Each row is where one point has got to under a steady rotation. How many steps took it there?
The counts run from 0 to 365.
[155 149 132 154 167 144 117 126  93 110 122 116 154 151 118 172 126 170
  91 111 119 135  89 186 157 134 133 130 146  92 155 155 126 173 121  95
  95 145 157 168 148 134  83 125 162 114 128]	17
[144 137 166 171 148 105 107 135  89  97 108 160 140 150 102  89 128  99
 156  99 111 158 119 148 102 156 119  97 113 120 118  85 125 114 149 158
  78 175 121 151 124 135 168  73 143 135 132]	64
[166  82 136 126 104  98 162 126 107 101  73 118 177  91 116 102 158 157
 114 144 161 146 120 154 151 110 153 160 142 142 160 168 107 119 133 175
 105 136 169 124 174 128 115 176 121 106 148]	172
[185 164 192 138 145 134  96 143 166 149 123  98 157 115 150 162 148 115
 150 156 145 118  79 116  97 120 157 158 114 182 119 180  94 126 157 127
 121 121 155 119 129 140 123 164 146 120 117]	233
[164 156 165 121 124 140 107 118 130 128 121  95 136 155 168 140 114 129
 101 133 132  81  76 115 149 116 102 176 130 132 105 108 147 164 104  91
 142  84 132 148 145 140 127 136  84 164 107]	240
[148 137 155 171 113 142  90 126 162 122 106 120 163 129 149  93 167 113
 161 120 106 136  96 106 128 145 195 135  77 142 149 117  86 104 141 130
 117 160 172  88 126 139  80 122 153 101  91]	260
[119 127 128 128  72 150 152 146 142  88  98 153 133 156 122 115 137 144
 134  99 138 149 116 119 178 152  93 156  91  68 130 104 139 153 101 164
 138 152 120 153 144 140 131  44 102 144 103]	115
[152 151 127 171 176 115  91 141 122 127 120 171 113 131 103 156 140 111
 163  93 141 172  93 138 107 162 128  91 100  85 115 148  86 119 132 127
  96 182  93 130 120 121 126 113 187 119 139]	10
[110 137 151 106 158 135 146 131 131 127 151  85 109 121 133 100 111 150
  66 139 140  91 128 143 167 135 106 180 147 128  73 105 121 187  69 125
 165  97 102 146 163 151  90 104  86 155 114]	242
[128 106 123 126 111 153 130  77 122 142  78 118 135 100 121  98 132 115
 147 140  85 103 165 135 121 171 114 152 111 165  87  89 111 117 109 153
 141 123  93 109 102  78 152 100  81 127 130]	194
[129 124 122 127  99  85 145 124 116 106 136 147  57  84 128  98 128  93
 120 128 172 128 143 141 108 142 100  98 140 110 114  90  74 106 115 165
 149  93 100 151 170 117 128 157 155 107 132]	250
[161  72 149 138  69 122 167 137 129 109  95 118 151  78 132 124 164 136
 131 138 151 155 104 129 134 118 122 190 130 144 165 148 108 134 142 166
 121 144 145 139 154 136 128 190 148 114 121]	173
[142 121 149 116 117 160 142 173 176 186 158 137 143  98 135 148 159 139
 144 127  96 122 139 138 101  96 116 182 131 130 158 155 126 105 136 117
 155 148 153  84  90 119 160 154 118  97 130]	80
[ 82 135  85 121 131 172 128 117 117 163 161  92 112 110 148 153 117 152
 135 157 148 162 109 111 122 146  89 172 175 103 154 108 136 193 115 167
 110 114  72 130 152 120  95 112 173 115 117]	148
[141 111 149 130 108 143 126  81  74 121  73  85 136 163 141 155  85 135
 124 157 161 127 100  87 123 129  85 151 164 161 102 106 145 163 137 124
 107 115 100 125 152 123 111 151 145 162 108]	93
[133  92 137 121 160 169  75 111 130 166 151 163 133 163 126 105  92 140
 116  98 146 116 135 178 125 128 156 103 109 137 102 131  97 105 127  84
 163 154 154  85 153 131 147 108  80 163  90]	161
[136 113 135 131 110 121 104 139 117 163  90 176 121 169 168 130 118 133
 177 151 163 147 104  64 127 109  87 107 116  70 137 122 140  90 131 172
 139 138 130 125 155 161 123 135 121 163 126]	306
[133 175 133  99 177 102  88 151 146 120 113 120 141 129 128 179 116 164
 128 176 166 135 115 122 149 109 174 107 162 160 123 225 128 124 154 139
 112 114 154 145 113 133 126 156 144 118 133]	231
[129 108 113 139 155  89 108 125 105 157 124 173 102 105 133 108 107  97
 166 128 121 142 127 109  89 116 102  78 144  95 145 106 101  82 149 117
 121 129  79 104 112 100 187 119 129 114 169]	4
[104 114 140 158  78 120 140 136 106  72 103 120 119 144 133 136 111 115
 159 147  87 139 143 115  86 100 103  82 133 146 177  98 169 113 162 138
 126 129 164 158 101 155 155 158 123 112 143]	125
[135 168 164 108 137 177  99 146 194 124 159 102 128 152 143 203 136 155
 141 147 158 118  87  98 143 133 122 178 116 133 104 166 137 179 114 119
 151 120 130 155 106 153  94 125 145 127 120]	235
[138  88 119  96  63 154 140 124 123  88 105 172 133 152  87 153 118 152
 137  98 174 117 134 158 180 136 110 145 134 105 134 152 125 149 106 122
 108 158 146 163 147  89 170 122 134 107 130]	169
[138 193 155 118  98  94 143 147 137 129  97 149 155 143 148 154 127 107
 162 160  86 141 109  78 115 116  84 125 129 119 132 116 152 101 153 166
 123 113 124 129 120 141 168  73 100 166 106]	333
[110 100 111  94 140 109 144 164 145 170 177 160  96 101 130  81 147 139
 122 128 194 153 130 129 134 118 131 146 151  87 103 132  84 119 117 176
 148 121 116 124 168 148 114 133 135 108 119]	303
[ 94  76  96 113 132 171  72  75 125 145 107 111 104 119 166 137  80 157
 144 167 130 110 135 118  98 136 153 101 133 159 140 119 129 128 129 128
 158  74 118 136 134 118 107 163  93 134 125]	100
[148  90 119 109 118  87 166 127  92  93  56 125 158 126 110 126 131 174
  98 138 169 148 141 159 176 108 154 127 148 128 146 171 130 125 124 154
 107 134 169 145 180 125 116 161 115 106 149]	171
[141 110 116 135 141 101 159 150  94 141  71 121 124 118 107 199 127 162
 113 142 134 173 136 128 124 106 108  96 147 133 158 194 107 132 134 150
 137 143 117 102 143 127 114 176 147 109 159]	225
[125 142 152 112 110 160 103  88 130 111  43 109 139 162 116 122  97 143
 132 161 161  97 152 115 130 151 148 136 123 199  77 148 131 126 133 148
 133 123 154 107 124 125 103 119 124 160 101]	40
[126 103 117 139 138 122 117 103  99  40  73 111 143 144 106 136  94 159
  91 118 126  98 109 181 170 115 168  84 122 142 147 139 138 142 117 100
 126 112 155 154 126 131  91 146 117 114 145]	318
[126 141 146 121 112 157 126  96 138  70 115  95  92 128 109  99 131 103
 127 133 184  94 134 141 120 160 157 141 123 192  67 134 106 154 126 108
 104 128 130 155 115 117 112 156 181 101 117]	42
[187 163 169 104 159  79 145 167 117 185 108 147 161 124 139 112 141 117
 115 120 147 126 120 112 113  93 133 165 159 153  95 157 119 116 137 109
  99 121 120  67 130 141 164 132 122 131 129]	85
[170 155 162 129 135 154 131 115 120 175  76 116 164 106 115 117 167 102
 149 126  96 119 128 113 118 148 105 213 123 146  96 115 104 137 119 106
 105 148  91  80  88  75 137  93 138 129 140]	140
[131 122 113 101 113 196 125 106 145 171 162 109  90 128 146 156 147 160
 106 121 128 109 129 166 144 147  73 190 136  94 139 111 114 178  67  97
 139 112 135 132 134  99  98 154 133 114 117]	295
[108 108  92 109 111 149 151 131 162  75 137 135 136 102 114 143 136 154
 119 115  87 100 145 155 155 120 130 105 117 100 155 158 138 148  95 122
 172 109 118 166  85 113 113 122  92  90 159]	323
[110 158 109 117  68 125  80 124 161  83 135 166  90 146 118 137 115 119
 177 120 164 126 121 121 131 141 163  61 100 116 131 111  87  90 139 159
 118 118 149 142 126 114 145 111 161 107  85]	256
[ 85 151 137 146 182 146  97 163 141 137 188 148 146 162 137  83 151 136
 133 109 114 141 141 150 121 115 159 128 123  83 122 113 143 131 132 125
 125 164 144 128 116 163 107  64 145 112 122]	210
[146 175 161 117 137  76 153 173 155  97 134 166 140  93 111 112 171 103
 156 140 109 150 140 121 117 129 113 135 115 108 103 156 113  94 136 183
 126 127 112 155 104 154 171  93 109 111 155]	331
[115 111 137 145  43 119 159 120 113  74  85  89 137 126 115 129 114 117
 101 126 119 144 100 114 143 129 106 153 133 136 168  80 142 161 156 157
 108 142 140 119 190 154 119 117 135 123  78]	120
[130 140 149  86  97 176 144 166 171 174 175 163 117 125 121 161 148 119
 161 108 114 115 115 120 110  99 100 170 139 120 146 161 133 132 127 100
 150 135 142 110  81 108 192 117 125 101 137]	81
[139 205 179 164 134 100 130 128 102 106 109 110 101 163 120 136 157  92
 131 131 105 145 113 110  82 146  82 128 138 133  98  97 136 145 128 152
  74 145 131 158 119 155 114  96 185 141 134]	338
